In the data rows, the value 50 means zero.
Here are some points, each followed by its number:
[69, 70, 49, 33, 62, 72, 38, 57, 41, 73, 79, 73, 49, 35, 68, 53, 33, 67, 64, 76, 71, 69, 22, 49, 52, 53] 0
[31, 44, 59, 66, 61, 27, 58, 65, 73, 30, 59, 56, 43, 42, 51, 40, 77, 47, 62, 59, 58, 54, 65, 44, 46, 39] 1
[55, 34, 83, 27, 38, 16, 99, 60, 38, 56, 51, 71, 12, 25, 63, 46, 55, 23, 41, 65, 69, 24, 66, 45, 71, 33] 2
[57, 47, 75, 49, 93, 25, 79, 28, 92, 44, 60, 23, 51, 48, 74, 47, 49, 66, 79, 20, 42, 50, 38, 84, 46, 66] 3
[65, 55, 54, 33, 73, 57, 39, 54, 50, 29, 50, 56, 69, 60, 53, 40, 46, 68, 68, 51, 61, 74, 61, 46, 59, 25] 4
[41, 41, 56, 43, 49, 42, 56, 50, 54, 59, 38, 57, 43, 47, 40, 58, 48, 47, 39, 46, 46, 44, 46, 50, 53, 42] 5
[22, 45, 43, 55, 58, 45, 50, 51, 57, 58, 53, 45, 55, 55, 48, 50, 53, 50, 50, 56, 66, 36, 51, 52, 45, 51] 6
[42, 56, 21, 51, 49, 26, 52, 22, 61, 65, 74, 40, 39, 26, 57, 68, 60, 37, 13, 28, 28, 58, 54, 77, 34, 84] 7
[74, 19, 38, 46, 15, 43, 77, 29, 55, 63, 26, 38, 11, 34, 16, 23, 35, 32, 11, 61, 09, 29, 45, 64, 60, 57] 8
[42, 57, 43, 48, 42, 32, 14, 59, 38, 49, 38, 50, 78, 67, 67, 35, 61, 38, 37, 61, 50, 54, 38, 36, 40, 64] 9
[33, 52, 65, 57, 87, 42, 35, 47, 57, 41, 51, 57, 49, 69, 50, 34, 65, 45, 77, 82, 77, 53, 59, 64, 45, 44] 10
[70, 72, 81, 42, 91, 71, 50, 65, 62, 39, 65, 58, 36, 63, 71, 53, 48, 67, 69, 68, 60, 76, 52, 43, 34, 15] 11
[51, 71, 35, 60, 51, 51, 60, 53, 38, 63, 90, 38, 49, 56, 56, 62, 52, 59, 50, 39, 48, 72, 53, 46, 34, 65] 12
[55, 51, 06, 55, 21, 95, 28, 34, 33, 65, 37, 34, 70, 58, 50, 68, 48, 54, 41, 35, 17, 50, 23, 52, 48, 72] 13
[47, 54, 48, 59, 56, 45, 46, 49, 56, 34, 48, 45, 49, 56, 56, 49, 56, 47, 52, 39, 51, 57, 65, 58, 63, 52] 14
[68, 64, 58, 58, 64, 37, 42, 63, 65, 20, 54, 50, 54, 63, 50, 42, 67, 54, 53, 57, 30, 69, 58, 38, 36, 49] 15
[55, 49, 45, 47, 57, 67, 41, 44, 46, 59, 51, 56, 61, 47, 46, 52, 32, 69, 50, 43, 48, 51, 38, 42, 39, 45] 16
[46, 73, 31, 54, 57, 56, 51, 48, 32, 66, 88, 38, 48, 64, 51, 71, 58, 56, 54, 31, 57, 80, 60, 58, 25, 59] 17
Which three points above are nearest to each new point by angle, seen from the average point of the numbered points? Their numbers follow each, nearest first.
[54, 52, 48, 59, 43, 39, 44, 42, 51, 51, 54, 54, 54, 34, 52, 48, 54, 49, 42, 37, 43, 54, 50, 57, 45, 62] 7 8 13
[52, 49, 35, 53, 50, 59, 47, 42, 44, 59, 54, 47, 57, 55, 49, 52, 43, 54, 49, 40, 47, 50, 41, 50, 49, 55] 13 16 12
[56, 50, 47, 73, 41, 26, 35, 40, 57, 46, 61, 49, 56, 40, 59, 33, 42, 53, 44, 34, 60, 51, 49, 57, 38, 74] 7 9 14
[64, 64, 45, 59, 45, 34, 30, 49, 56, 35, 45, 51, 55, 39, 47, 53, 45, 63, 49, 45, 44, 64, 37, 48, 34, 52] 15 9 16
[48, 52, 46, 54, 54, 43, 63, 40, 66, 29, 62, 39, 37, 47, 49, 48, 44, 45, 60, 45, 51, 46, 49, 58, 46, 56] 3 14 1
[46, 41, 49, 43, 46, 37, 49, 60, 57, 34, 44, 46, 39, 54, 64, 26, 41, 37, 50, 55, 51, 35, 70, 38, 52, 46] 2 1 14
[49, 54, 55, 61, 58, 44, 54, 43, 68, 33, 46, 41, 51, 52, 59, 46, 57, 48, 61, 43, 46, 47, 51, 58, 41, 54] 3 14 1
[47, 73, 52, 41, 55, 61, 52, 45, 24, 63, 61, 55, 47, 51, 71, 51, 31, 59, 60, 39, 65, 59, 60, 46, 66, 37] 0 4 16
[47, 42, 58, 44, 47, 44, 60, 65, 41, 45, 41, 41, 45, 45, 60, 42, 56, 44, 63, 47, 51, 33, 71, 39, 53, 38] 2 1 5
[48, 40, 44, 70, 58, 38, 59, 27, 75, 24, 47, 32, 44, 51, 61, 39, 56, 42, 55, 42, 25, 53, 42, 80, 27, 63] 3 7 14
[55, 57, 40, 68, 60, 31, 85, 19, 97, 16, 68, 40, 16, 60, 56, 39, 42, 61, 74, 55, 55, 62, 63, 73, 51, 81] 3 14 1
[58, 50, 31, 56, 33, 70, 33, 46, 40, 53, 55, 39, 64, 63, 55, 46, 36, 56, 41, 43, 30, 51, 39, 50, 50, 60] 13 16 9
[63, 43, 33, 57, 20, 68, 35, 51, 44, 54, 44, 58, 74, 45, 40, 53, 57, 48, 19, 56, 49, 41, 30, 47, 48, 37] 13 16 9
[53, 56, 65, 32, 70, 54, 58, 61, 70, 45, 53, 38, 42, 41, 48, 56, 52, 57, 64, 50, 38, 51, 55, 62, 57, 56] 3 11 4
[44, 40, 37, 62, 27, 42, 62, 57, 47, 44, 57, 34, 59, 52, 63, 37, 59, 45, 47, 29, 41, 49, 52, 55, 44, 64] 13 7 14
[29, 67, 33, 58, 31, 37, 43, 61, 45, 50, 50, 35, 55, 55, 52, 49, 50, 45, 36, 42, 70, 43, 63, 47, 63, 33] 6 14 9
[50, 71, 53, 38, 49, 47, 54, 65, 24, 58, 67, 67, 52, 51, 73, 56, 39, 56, 63, 43, 67, 67, 57, 50, 78, 35] 0 4 2
[47, 49, 40, 57, 54, 63, 48, 41, 45, 61, 55, 53, 51, 59, 43, 57, 45, 54, 47, 58, 50, 45, 40, 52, 47, 59] 13 16 6
[37, 35, 43, 53, 50, 36, 48, 43, 57, 47, 51, 56, 44, 36, 54, 43, 66, 40, 57, 63, 53, 49, 60, 48, 50, 62] 1 6 2
[48, 55, 48, 37, 59, 52, 44, 54, 50, 50, 48, 55, 56, 56, 55, 50, 52, 55, 58, 49, 59, 56, 58, 47, 51, 39] 4 11 10
[57, 59, 53, 32, 64, 67, 54, 48, 57, 53, 56, 44, 40, 56, 53, 64, 37, 58, 66, 50, 41, 53, 50, 59, 44, 51] 11 16 0
[36, 35, 59, 28, 52, 87, 64, 35, 27, 46, 52, 38, 48, 79, 86, 51, 30, 63, 81, 48, 35, 37, 25, 89, 33, 67] 13 3 16
[36, 57, 69, 54, 49, 76, 57, 64, 58, 79, 33, 16, 37, 76, 13, 82, 59, 62, 33, 35, 40, 48, 76, 38, 59, 22] 5 6 13
